rotation steps, each row followed by its count of steps
The counts run from 0 to 265.
[143 150 138  84  92 147 106 105 141 114 131 100 117 143 139 108 111 126
 113 150 159 117  91  82 124 136 124 116 127 100 145 111 107 144 151 113
 108 110 104 110 149 115 134 180  67 152  59  71 136 153 151 132 137  98
 139 119 162  67 102 141 105 136 136 126  91  64 116 156 121 114 124  80
 116 150 128 131 170 145 119]  206
[143 146 135  82  94 146 107 102 143 111 134 102 114 140 136 112 110 122
 112 150 160 114  86  78 128 135 122 113 129 106 138 111 107 148 149 109
 110 110 109 106 143 112 134 180  67 153  59  74 136 151 154 137 134 101
 141 116 165  65 101 139 107 139 139 128  86  71 117 155 123 113 121  74
 112 152 130 135 172 145 123]  207
[138 149 142 101 101 160  97 125 155 117 133  86 125 148 128 116 121 151
 112 151 162 101 100 102 145 119 128 137 128 101 133  99 121 157 173  91
  70 107  93 107 141 111 145 169  63 147  49  93 126 159 133 104 139  83
 128 121 162  73 108 132 104 131 135 119 109  76 107 146 122 108 130 110
 116 142 126 124 160 126 110]  23
[134 139 129  86 104 151 103  97 167 104 136  98 108 141 129 120 112 135
 116 152 150 119  82  79 139 127 114 122 137 117 127  94 105 155 148  96
 105  98 125 100 130 106 135 178  71 152  69  97 139 144 156 133 132 101
 133 120 174  66 102 139 110 147 139 130  76  89 119 164 132 113 129  78
 101 158 137 130 171 136 124]  210
[143 157 134  96  99 171 107 123 161  96 131 113  99 143 135 119 121 142
 102 147 160 112  89  91 154 108 121 150 127 124  98 106 101 164 152  85
  87 104 123  93 125 140 137 156  77 137  73  96 132 147 137 113 132 102
 134  82 166  91 108 154 128 130 130 136  72 118 113 170 133 101 119  92
  83 158 150 113 168 128 123]  97
[136 140 130  94  91 161 103 129 148 112 149  91 132 137 137 129 118 166
 122 144 167  99  95 106 144 116 123 122 131  94 124 100 118 157 177 101
  65 122  91 112 128 118 145 163  64 148  54  94 138 151 125 111 137  78
 137 113 170  88 109 131 110 138 147 106 103  80 101 138 128 103 128 109
 118 158 136 129 155 129 113]  158
[136 165 146 105  94 171 105 121 173 105 121 108 105 148 132 114 123 144
 111 144 145 105  93  90 150 101 113 151 121 108 100 109 107 167 148  85
  75  95 112  96 143 134 120 162  69 135  57  97 129 150 140 112 127  99
 123  94 162  90 105 161 114 136 123 136  81 112 102 162 127 118 128 107
  92 144 141 117 164 124 114]  236
[136 165 133 103  75 157 109 111 158 108 124  91 123 152 149 113 115 142
 125 136 151  96 112  87 133 109 110 139 125  88 116 116 117 160 153 106
  75 111 104 103 151 141 129 169  57 138  46  84 136 160 132 114 132  93
 143 109 145  83 102 167 113 136 137 111  97  85  99 150 131 127 133 111
 120 139 131 123 160 124 117]  64
[122 163 136 115  80 143 113 117 170  89 120 100 110 147 161 128 104 152
 114 126 136 113 109  77 135 127 104 135 132  94 107 112 109 157 142  99
  98 108 108 106 155 141 137 154  77 136  68 102 145 143 138 118 136  79
 141 109 150  78  99 170  90 140 139 122  89  96  99 180 134 123 145  94
  92 160 138 112 157 105 117]  219
[129 160 151 114  97 163  99 136 146 116 136 103 115 134 139 122 115 154
  86 151 163 112 101 109 148 112 131 152 122 111 111 107  94 166 157  86
  70 111  98  95 137 138 149 162  84 145  78  86 131 147 154  97 142  77
 128  88 170  92 114 134 103 141 122 134 103  99  92 162 115  88 135  99
 105 154 140 109 148 110 103]  142
[132 154 136  94  83 147 102 103 149 116 126  86 130 144 147 111 106 137
 119 143 149 106 106  88 121 129 118 121 127  87 137 112 109 147 152 112
  91 113 102 109 154 123 131 182  59 148  52  79 142 154 150 121 137  88
 138 122 151  73 103 152  99 142 136 116 102  62 101 155 120 123 140  98
 128 142 123 125 161 128 110]  203
[133 143 132  82 104 161 102  96 165 111 126 102 109 138 128 111 115 132
 116 154 149 117  78  87 132 124 115 125 127 116 120 101  96 153 146  95
 101 101 127 102 134 115 118 182  68 149  65  89 140 144 162 135 127 114
 127 112 171  77 103 152 111 144 128 136  71  90 116 162 122 115 130  86
 102 151 139 126 174 140 120]  73
[146 135 116  68  94 170 109 106 141  99 134 105 118 141 142 111 118 143
 129 147 166 108  85  99 125 138 130 117 127  98 124 114 108 143 164 115
  99 130 116 114 130 132 126 170  63 143  60  81 145 147 124 133 131 111
 141 101 159  90 103 159 124 118 137 119  73  80 123 158 127 109 124  92
 100 167 137 120 176 155 124]  249
[137 157 135 111  85 145 105 130 137  96 134  89 123 154 151 128 105 156
 102 135 160 111 117  94 143 132 126 136 138  97 129 109 121 155 164  99
  91 120  95 106 148 134 168 155  70 143  66  93 136 157 119  99 153  69
 145 111 144  66 103 143 100 123 144 114 112  78 107 168 133 103 137  97
 101 157 127 113 157 111 113]  179
[145 160 152  93 103 160 103 128 135 121 128  99 116 157 128 124 110 130
  78 148 160 122  94  89 159 110 114 128 129 125 135 107  96 149 143  99
 114 113 113  88 138 110 142 167  66 145  68  78 127 159 150 106 144 113
 117 113 163  68 102 135 108 130 125 140  91  94 109 167 128 108 114  84
  89 144 141 130 175 124 126]  189
[139 147 133  86 104 164 109 114 173  93 126 116  97 149 135 121 118 146
 122 135 144 118  77  89 143 134 115 118 129 105 112 103 108 147 152  95
 105 108 113 112 141 113 114 155  75 139  61 102 136 140 130 131 124 105
 123 112 172  79  99 158 103 123 133 139  66  97 117 173 128 119 122  90
  73 166 143 119 175 139 125]  77
[143 162 151  96 103 158  99 123 134 124 124  92 117 155 130 120 108 125
  77 152 159 124  97  92 152 117 121 130 130 122 139 109  96 148 146  99
 113 115 115  87 140 112 146 174  64 148  71  76 127 159 152 106 147 107
 122 112 160  66 103 138 107 128 121 140  94  90 107 170 123 108 122  82
  95 142 135 124 173 123 122]  188
[135 158 126  95  73 145 114 104 137  96 131 109 114 133 165 114 102 135
 112 144 160 114 104  81 117 137 125 134 128 100 112 126 100 152 142 114
 102 119 116 106 145 160 140 167  76 145  76  72 149 147 145 126 135  87
 162  85 149  84 102 162 119 140 141 119  87  85 108 170 127 103 135  74
 113 163 135 116 160 131 121]  88
[141 163 142 100  88 162 110 133 155 106 121  94 124 163 144 128 117 153
 112 123 146 105 103  91 153 113 107 121 125  93 125 110 120 148 159 106
  94 121  90 107 154 117 131 152  55 133  46  97 131 160 113 108 135  96
 124 122 155  75  97 160  93 119 135 120  97  88 101 158 134 131 124 116
  90 149 137 125 168 120 117]  197
[138 156 141  96  94 164 103 127 153 116 131  93 120 159 128 137 113 144
  95 136 151 113  90  86 167  98  95 124 134 120 123  98 103 155 145  97
 103 115 117  88 129 108 134 165  58 140  63  97 133 154 139 108 136 110
 116 116 168  74 100 146 108 135 132 129  84 111 102 161 139 122 119 100
  88 148 149 134 174 118 127]  192
[134 144 130  91  91 152 109 132 143  94 145 100 120 148 150 150 102 165
  98 124 153 121  90  88 155 128 104 105 141 109 124  99 106 145 156 106
 116 130 108 104 128 113 153 149  70 143  75 102 145 144 124 114 143  87
 131 117 168  71  98 141  94 129 146 119  86  97 109 173 142 110 128  86
  77 177 149 126 167 116 127]  173
[125 157 129 104  83 153 109 111 166  85 122 102 109 143 161 119 108 159
 127 130 138 112 106  89 126 140 119 132 128  83 106 111 107 152 152 102
  91 114 106 116 154 147 128 155  78 136  66 101 148 139 131 121 132  83
 143 105 149  86  99 174  94 129 135 122  82  85 102 178 127 120 147 102
  94 167 137 103 158 117 112]  83
[146 134 117  76  94 166 110 107 156  95 141 109 109 133 140 112 123 145
 133 151 167 104  80  94 131 132 128 125 129 104 113 109 113 155 166 103
  84 115 116 113 126 133 133 166  68 148  61  89 140 143 127 134 124  97
 146  96 168  90 107 151 129 131 144 118  75  89 122 150 130 104 120  91
 103 169 140 123 171 153 121]  251
[131 148 145 100 101 155  97 125 146 115 141  95 122 136 134 114 117 158
 113 148 161 107  95 104 132 133 136 127 125  93 132 103 112 154 174  98
  70 111  83 116 146 113 143 168  75 151  59  89 134 150 142 112 141  72
 131 115 171  79 111 126  93 136 133 123 111  67 103 149 110  98 135 102
 117 157 123 122 150 128 101]  161
[131 168 161 105  98 168 101 141 127 125 127 107 119 141 143 123 109 151
  75 142 157 121  96 110 150 116 125 133 119 108 119 115  80 149 151  99
  93 125  93  98 147 131 134 161  80 140  75  74 136 151 151  99 145  93
 114  95 169  93 111 140  92 126 114 144 100  92  92 168 111  94 131  97
  91 158 143 112 156 112 103]  145
[139 157 152 102 101 155 103 131 151 119 133 101 117 146 129 113 120 143
 105 146 160 105  95  97 144 123 128 130 122 100 135 108 118 152 165  93
  78 105  80 109 154 105 136 161  70 148  49  86 124 157 138 113 138  80
 124 118 170  71 106 126  95 131 131 127 110  73 105 147 115 106 120  99
 109 143 124 129 156 130 109]  25
[130 143 139  99 100 156  97 125 150 116 142  91 125 135 135 119 116 161
 118 151 162 104  97 109 137 128 132 129 127  91 129 100 117 156 174  95
  64 114  85 115 140 115 146 168  71 151  55  91 134 150 138 111 140  74
 133 115 170  83 111 130  98 137 136 118 110  70 104 146 116  99 139 106
 120 155 129 122 151 127 104]  160
[146 165 135  96  83 165 110 127 154  98 121  97 117 169 145 126 115 148
 113 126 150 104 106  90 153 109 108 132 128  98 117 112 121 149 154 105
  96 120 104 101 149 131 135 151  55 132  48  94 133 162 109 107 137 104
 130 112 145  80  96 170 110 116 136 120  90  99 106 164 141 131 121 111
  84 149 140 122 170 124 125]  60
[138 170 135 102  73 145 115 112 135  95 120 102 117 151 166 118 100 134
 103 135 150 118 115  81 124 137 118 132 128  95 124 125 102 145 140 115
 115 121 109 103 158 152 142 162  70 141  70  76 144 156 136 115 143  90
 153 100 137  75  98 170 103 126 135 122  92  80 107 180 130 116 134  82
 100 156 133 111 165 120 118]  223
[141 161 140 109  84 145 108 131 132  99 134  93 120 152 151 126 105 151
 100 136 163 110 118  90 143 131 129 139 134  99 132 116 120 156 161 103
  93 119  91 105 151 136 166 153  75 144  64  86 129 161 123 100 151  68
 151 109 145  65 102 142 102 125 143 113 114  77 104 169 128 103 130  89
 104 153 126 117 154 114 113]  180
[131 142 120  89  84 149 108 115 153  94 142  90 124 150 152 145 103 158
 116 127 146 117  90  82 148 126  96 103 143 104 125  97 113 149 153 110
 114 125 115 105 131 110 146 159  63 144  66 103 147 142 128 124 137  94
 136 124 165  67  98 150  99 138 149 114  83  91 110 166 143 121 131  89
  90 171 145 130 171 120 131]  37
